Here are some points, one per row:
[ 75  32 -36 -56 -55  21  52  38  49  73  36  -6   7  56  15  -1   2  57
  -8 -57  -5 -23  61 -96  23  71  40  54   7  65  33 -46]
[ 40   3  14  74  28  31 -19  -9 -16 -20  -1  16  -5 -31   5 -23  39 -72
  -8  23  -9  53 -73 -30 -13  80  12  22  40 -52 -38  26]
[  -9   53   -3   -2  -42  -11   57   68  -38 -102   -3   24   42   60
  -55  -63  -28  -50  -57  -15   19  -44   82   42   37   60   22 -103
  -41    5  -30  -30]
[ 72 -45  61 -24  84 -50  43  40 -17 -34  80 -22   8  23 -24  -7  23  17
 -23  65   6 -41  -4 -48 -61  27  -1  40 -48   2 -17   9]
[-29  20 -22  46 -36  18  54  -5 -94 -26   9 -37 -58  10  -1 -86  72  98
  29   0 -13 -25 -23  46  59 -15 -30  -2   4   7  42 -51]
[ 22  -6  20 -35  52 -56 -36 -48  50  34  -1 -22  55 -61  60  26  -6  28
 -13 -10  24 -77  31  80  51 -29  72 -17  26 -29  58  38]
[ 15  -4   9  24  30   1   6  42  19   0  16  32 -14 -76 -54 -46 -20  -3
  74 -29  10  52  16  -6  45  35  80 -55 -37 -55 -29  -5]
[ -22   21   44   37   20  -50  -62  -74  -30  -29   25   16  -40   34
  -19   -2   24  -26 -104  -24   35  -25   57  -55   47  -12  -23   17
   71   13   52   54]
[  9 -25  55  30  42  74 -29 -12  16  51 -62 -23 -20  17  16 -70 -51  21
  32 -22  10  14 103  16 -97   5  -7 -22 -30  -1 -50   1]
[-12  -1   8  51 -19 -47  61  23 -42  34  38  27  39  42  56   3   6 -86
  36  44 -50 -14  10  99 -27 -18 -15  78  -4  -7 -16  19]
[-31 -62 -31  53  26 -37 -28  23  14  43 -21  23  50  31  -1  27   8  -4
  16 -42   4 -27  32  -8 -30  20 -14   4 -18 -34  27 -71]
[  9   2 -87 -74  13  11 -66   4  20  -1  84 -28 -15  17 -46  -2 -10  37
 -20 -36  10 -37 -33  76 -44  -8 -27  43   1 -32 -13  40]
[ 47  41 -29  99 -29  12  34 -66  83  39   6 -16  36 -65   3 -16 -65 -63
   2  25   5 -27   3 -14 -35  20 -93   9  -4 -38 -16 -43]
[ 44  67  83 -32 -75 -44  -7 -17 -16  41   3  45 -60   1 -15  -4 -35   2
 -14 -25  -1  47 -59  51   8  21 -15  16 -26 -59  45 -26]
[ 41 -71 -40 -23 -68  33 -46 -67  53  36  21  -8  31  66  56  -8  64  31
  14   7 -17  59  25 -15  59  56 -18  -4   3  -5 -65  46]
[-52   3  -4 -16   4 -24  -3 -28  53   8  -9 -60 112  32   1 -16 -22  -4
 -32  56   4  24 -28 -56  -5  -3  82 -51 -20   2  38 -75]
[-74  20 -38  68  25 -62   7 -38 -23  56  24  11  20 -55 -52 -29  69  27
  -2  -7   4  17  46  18  15  33   5  19  -1  23  -6  -9]
[-15 -20 -50 -20  -1  38  36   0 -21  -9  68  60  -4   8 -24 -15 -56 -26
 -10 -30 -11 -38 -61 -14  35 -22  32  22  16  30 -19 -60]
[  2 -62 -23 -49  36 -11 -25 -27 -77  13  74 -19   1 -56 -35  14 -20 -60
 105 -20 -25  32  72  44  32  32 -10  10  -5  30  40  14]
[ 28  18 -29  28  62  60  78 -11   6  -1 -22  30  -7  42  31  58  25 -52
 -83 -78 -18  25   2  21  17 -30  36  14  22 -58 -16  15]
[ 14 -48 -10 -26 -26  23  19 -16 -24  -1 -27  -4  13  -9 -27 -14  28  58
   5 -30 -35 -59  -6  16   9 -19   0  21  19 -64 -43  -5]
[-25  43  19 -22 -28  39  15 -38 -68  50 -52 -26 -16  -6   0  47  -4  13
  12  53 -64  48  34   7  28 -12  79  58  44  35 -72 -36]
[127  63  35  25   5  31 -93 -46   8 -88  24  45   4  55  27 -58 -11 -27
  19  -2  -8   4  14  75 -23 -64  14  18  -9  52  27 -54]
[-39 -21  -1 -72  54  26  38  -5 -28  -8 -50  19  18 -31  26 -27 -34  28
 -44  21  41  -2 -69  54 -44  90  14   1 -14   0   9  83]
[ 30  24 -29 -11  48 -13 -75   3 -20  17 -53  11  22  33   8 -68  23  35
  46 -38  13  68 -41   3  39  36  -2 -14  32 -44 -46 -26]
[-31  63 -28  -6  38 -98   0 -20 -28  23  21  18 -18 -23  41  11 -22 -10
 -15 -57  -3  24  32   1 -32  31  28  37 -79  70 -46 -20]
[-32   9 -26   1  27  25   6 -39 -18 -60 -11 -18  -4 -48  43  28 -52 -17
  20 -23 -13  20 -17 -41 -33 -43  27 -23  -2  67  51  13]
[ 25 -49  -5  66 -47  30 -56  52 -50 -72 -41 -38  32   9  39  45  13 -30
  60   0  44 -42  40 -31   9  64 -15  37  -7  31  47  45]
[-64  14  17  -7  34  70 -43  20  33 -48  23  78 -43   4  34  18  49  12
 -35  41   3  30  20  -4  12  33 -38 -55 -29  16 -44  35]
[  18   21  -30  -27    3   27    5  -46  -44  -43  -38   23  -34   15
  -17   86    7    0   20  -81  -73   43  -30  -27  -75    1   15  -21
 -114   -8    4   28]
[ -4  53   6 -24 -22 -32 -97  86  41 -13 -46 -82 -27 -11 -11   9  18   0
  19  -4 -77 -70 -51  -2  23  -4 -46  -4 -49  17  25  31]
[-60 -42  41  18 -36 -25 -20 -39   7  42  30  27 -23  42  -1 -27   1 -49
  38 -47 -17   9 -53 -58  -6  50  -8 -83  71  59  29  45]
[ 47  46 -34 -29  58  59 -26 -44 -29  52   0  82  35 -85 -23  -4  45  24
 -24  88 -20 -63 -13 -68  35 -10 -37 -62 -46  11  50 -34]
[ 29  45 -65 -10 -25 -80   8  36 -26 -60 -27   6   1 -55   1 -21  34 -12
  27   4  62  20  31 -67  14 -61   5  52  37 -28 -70  55]
[-79 113 -53 -39 -57  43  -4  16  56   3 -22  -7 -42 -24 -29   7  49 -35
  30 -18  98 -14  11  21 -86  35 -20  39  36 -33  42 -25]
[  1  36  11 -25  73   6  -3  59  13  35  -5  -5  21 -14  33 -29 -57 -27
  -6 -26   1  12 -78 -47  62 -12 -61  65   2  83 -23   3]
[-16 -34 -42  66  29 -49  -1   2  -8  45  -7 -45 -36  21  42   0 125 -10
 -45 -13 -34   8  -1   1 -30 -47   8 -16 -70  13  41  -6]
[-67  17   6  -7  26 -18 -39  60 -15  -8  30  24  15  21  45 -27 -14  65
  17  43 -38  22  47 -29 -34 -46   5  25 -15 -38 -10  -7]
[ -8   6 -95  34   5  -6   3 -16  85 -28 -37  44 -25  16 -23  46  -3  26
  20  56 -12 -42 -18  94  11 -12  17 -38  20 104 -92  27]
[ 33  -4  -7 -33  37 -19  58 -33  29 -16 -11  32 -48   2  33  34 -24  46
  -6  68  53   1  34  11  11  64  30  56  52 -26  64   3]
[ 41   3 -21 -34 -50 -38  14 -92 -16 -33 -39  -8  18 -18 -75 -36 -27  -9
   4  30 -86   0   0 -32 -45 -29  11 -23  33 -17  43  22]
[   7   -6   24   13  -27   31   34   46   58  -11    9   26   35  -11
  -51  -14   47   10   -5  -16 -103  -11  -27  -17  -34    9   30   42
  -13  -19   13   66]
[ 23 -32 -55 -24  -6  10  16  29 -45  32  16  21   7  29 -97   2 -16 -42
  25  -1  63 -13 -12 -36 -54 -85  18 -37  25 -12 -13  63]
[  11   -9   44    0   21  -26   45  -58   42  -83   44 -127  -73   16
    4   34   15   16   57   40   32   28  -21  -19  -26   20   -4  -21
   12  -12  -35  -62]
[   3  -81  -53   55  -57   32   -6    6    5  -56  -16   27  -43  -65
   44    8 -103   55  -42  -17   18   32   16  -27   43  -29  -30   32
  -56  -64   56   -2]
[ -1  19  42 -10   8  32   7  16 -30 -32 -60 -13  68 -49  26  -4 -14  45
 -18 -57  24  10   9 -13 -42 -58 -34  11  64  43 -66   4]
[ 47 -24  18   2 -39  34  16  16 -18  41 -20 -86  21 -39 -46 -64   5  -2
 -85  82  14  57 -12  33   5   6 -10  11 -34  70  49  65]
[-45 -29  10 -54  36  26 -10 -15 -33 -42 -30 -30  48  37 -31  48  43 -20
  13  52 -37 -57 -15 -30  22  10 -19  67  29 -37   4 -71]
[ -3 -13  97   4 -69  28 -29  42  17   6 121  26  25 -94  28  36  78  42
 -10  -4   8  -8  -8 -16 -48 -45  25 -16  37  -6  -9 -19]
[  8 -76  12 -47   4 -28 -30 -12   9 -34 -47 -27 -66 -64  20 -48  16 -85
 -68 -74 -19 -79 -10  25  20  40  20  -2  -6  -8 -83 -86]
[-17  30  61 -52 -13  35   5 -28 -55  75 -42 -31   1  44  34 -15  -3  14
 -31  -4  47 -41  26 -31  -9 -31  41 -40 -13 -39  26  26]
[-25 -27  54   9  20 -53 -41 -36  34  43 -21  36  10  85 -61  14  -6  12
  23  40  64   6 -20 -22  54 -53 -38  58 -73 -50 -14  -9]
[-24  53  25  34 -23 -16  41 -45  15 -18  34 -47   4  -3  33  21 -56  -3
  31  -8 -19 -50 -13 -46  87 -21  17 -39 -66 -44 -56 106]
[ -2   5 -16  84 -29 -28 -82   8 -87  18  35 -35  29  40 -51  94 -80  65
 -66  -7  18  -1 -58  29 -21  58   7 -31  37   7 -39 -44]
[ 39  32 -41 -46  17 -34  72  12 -40 -11  40 -32  59  32  99  -6  26   2
  41 -23  10  28 -48  31 -10 -10 -88 -99  33 -47  15  -4]
[ 19  32  42  -4 -13   0  -9  54  -6  38 -60  28  29 -33  30  77  -1 -25
  45  38 -19  13 -16  23  36  17  43  -8  27 -19  41   1]
[ 20 -38 -45 -41 -44  15 -18  44 -48  69  13   1 -82  18  51  29   0 -82
   6  73  56 -16   1  -3   3 -56   0 -43 -46  27 -49 -34]
[-16 -34  32  57   5  45  54 -24  24  -8 -34  45 -15  26  -9 -37   2  22
  77 -39  78 -41 -87  22   9 -34  76  32 -30  58  28   4]
[ 83   4   9   3  60 -27  27  60  34  16 -35 -28 -28  -7 -83  73  32  27
  -6 -16  25  56  17  -2  50 -20  12 -54  29  25  35  -8]
[ -30  -80    0  -48  -69 -115   -5   22   38  -14  -60   81  -20   11
   39  -22   -8    5  -31   51  -39   47  -12   -7  -26  -12    5  -14
   34    8    7  -29]
[ -27  -28   84  -44   -8    8   85   -9   21    1  -24   28   29  -22
  -55   64   12   10    2  -42   -7   20   37   48   17  -30 -127  -11
   -6   61  -16   -4]
[ -29   16   -9   35   76   31   23   64   13   46    4  -17 -110   30
  -11  -36  -90   12   21   24  -94  -28   25  -11   -5  -15  -21  -31
   94  -32   16   20]
[-73 -26 -30 -27   5  59 -26  19  62 -33  46 -66  28  16 -14 -18 -12 -60
 -45 -25  -2 105   2  49  58 -56  19  20  -4 -17  38 -31]
There is one direction along which these points spread out most. Where along it does each point below lie, from 0 to 99? 50 is the average, and the first point above lies past it. One standard deviation of the points above along it is 16.
[ 29  45 -65 -10 -25 -80   8  36 -26 -60 -27   6   1 -55   1 -21  34 -12
  27   4  62  20  31 -67  14 -61   5  52  37 -28 -70  55] 43
[-24  53  25  34 -23 -16  41 -45  15 -18  34 -47   4  -3  33  21 -56  -3
  31  -8 -19 -50 -13 -46  87 -21  17 -39 -66 -44 -56 106] 44
[ -4  53   6 -24 -22 -32 -97  86  41 -13 -46 -82 -27 -11 -11   9  18   0
  19  -4 -77 -70 -51  -2  23  -4 -46  -4 -49  17  25  31] 55
[-25  43  19 -22 -28  39  15 -38 -68  50 -52 -26 -16  -6   0  47  -4  13
  12  53 -64  48  34   7  28 -12  79  58  44  35 -72 -36] 55
[ 20 -38 -45 -41 -44  15 -18  44 -48  69  13   1 -82  18  51  29   0 -82
   6  73  56 -16   1  -3   3 -56   0 -43 -46  27 -49 -34] 42
[ 44  67  83 -32 -75 -44  -7 -17 -16  41   3  45 -60   1 -15  -4 -35   2
 -14 -25  -1  47 -59  51   8  21 -15  16 -26 -59  45 -26] 56
[ 47  41 -29  99 -29  12  34 -66  83  39   6 -16  36 -65   3 -16 -65 -63
   2  25   5 -27   3 -14 -35  20 -93   9  -4 -38 -16 -43] 41
[   3  -81  -53   55  -57   32   -6    6    5  -56  -16   27  -43  -65
   44    8 -103   55  -42  -17   18   32   16  -27   43  -29  -30   32
  -56  -64   56   -2] 41
[-15 -20 -50 -20  -1  38  36   0 -21  -9  68  60  -4   8 -24 -15 -56 -26
 -10 -30 -11 -38 -61 -14  35 -22  32  22  16  30 -19 -60] 29
[ 23 -32 -55 -24  -6  10  16  29 -45  32  16  21   7  29 -97   2 -16 -42
  25  -1  63 -13 -12 -36 -54 -85  18 -37  25 -12 -13  63] 43
[127  63  35  25   5  31 -93 -46   8 -88  24  45   4  55  27 -58 -11 -27
  19  -2  -8   4  14  75 -23 -64  14  18  -9  52  27 -54] 31
[  11   -9   44    0   21  -26   45  -58   42  -83   44 -127  -73   16
    4   34   15   16   57   40   32   28  -21  -19  -26   20   -4  -21
   12  -12  -35  -62] 50
[ -2   5 -16  84 -29 -28 -82   8 -87  18  35 -35  29  40 -51  94 -80  65
 -66  -7  18  -1 -58  29 -21  58   7 -31  37   7 -39 -44] 47
[-52   3  -4 -16   4 -24  -3 -28  53   8  -9 -60 112  32   1 -16 -22  -4
 -32  56   4  24 -28 -56  -5  -3  82 -51 -20   2  38 -75] 81
